A single turn carries every row of the set below to another of its rows. Some are shown first; where does it send the rows asked next?
Fosi: [-1.58 -0.99  3.24 -2.71  0.39  0.15  0.84  0.53 -1.77  0.70  1.40  2.05
  0.26 -0.57 -0.10  1.09  3.33]
refud: [-0.79 -3.13  2.84 -0.71  1.13  2.90 -1.05 -0.90 -1.20  4.80  0.77 -0.30
 -0.32  0.30 -1.09  0.11  1.73]
pelol: [-2.49 -2.40  4.28 -3.46 -0.16  0.40  1.04 -0.04 -1.58  2.09  0.98  1.06
 -1.42 -0.46  0.34 -0.42  3.07]
vip: [-1.62  0.49  1.29 -0.83 -0.86  4.07  1.45 -0.98 -2.49 -0.29  0.80  0.18
  0.69  1.27 -0.20  1.15  2.94]
Korop: [-1.53 -0.32  2.21  1.32  1.47  1.60  1.72 -0.50 -1.70  2.67  1.46  0.39
  1.25 -0.50  0.24  2.18  3.02]
goli: [-0.12 -2.90  1.15 -3.39 -0.91  1.98  1.90 -1.27 -1.74  1.75  0.09  1.64
 -2.27  0.77 -0.61  2.57  1.70]
ritu: [-1.42 -0.08  1.23 -1.98 -0.91  3.90  0.80 -1.27 -2.07 -0.70  0.67  0.70
  0.65  0.99 -0.68  0.39  2.92]
sabe: [-0.81 -2.18  2.06 -1.40 -1.76  3.73  0.32 -0.70 -0.53  2.16  2.07 -1.53
 -1.96  0.12 -0.16  2.71  0.14]
paguk: [-2.23 -3.02  4.05 -2.77 -0.66  1.58  1.74 -1.43 -1.66  2.26  1.61 -1.17
 -2.99  0.50  1.12 -0.71  2.43]
gavi: [-0.82 -1.97  2.44 -0.94  0.59  2.94 -2.08  0.27 -0.64  2.69  1.24  0.43
  0.91 -0.92 -0.46  0.40  2.13]
Buko: [-2.14 -2.09  0.97 -0.90 -0.88  3.07  4.29 -1.78 -0.20  2.29  0.95 -0.12
 -1.16 -0.62  0.84  1.67  1.89]
Bog: [-2.00 -0.80  3.81  0.82  1.08  0.32  2.45 -1.69 -2.33  3.22  1.82 -0.63
 -0.78  0.24  0.04  2.30  2.48]
Soziv: [-0.81 -3.86  2.30 -1.42  0.86  3.05  1.28 -2.06 -1.78  4.47  0.64 -0.85
 -2.05  1.44 -0.16 -0.59  2.09]
buluf: [-0.92 -2.15  3.53 -0.65  0.56  0.97  2.28 -2.55 -2.87  2.92  1.94 -1.48
 -2.74  1.80 -0.03  1.62  1.96]
zafad: [-1.09 -0.07  1.03 -0.86 -0.85  4.54 -0.06 -1.40 -2.29 -0.04  0.41  0.24
  0.57  1.02 -0.42  0.92  2.74]

refud turns into pelol
Buko turns into sabe
Soziv turns into paguk
Where do these go?
gavi turns into Fosi
ritu turns into vip

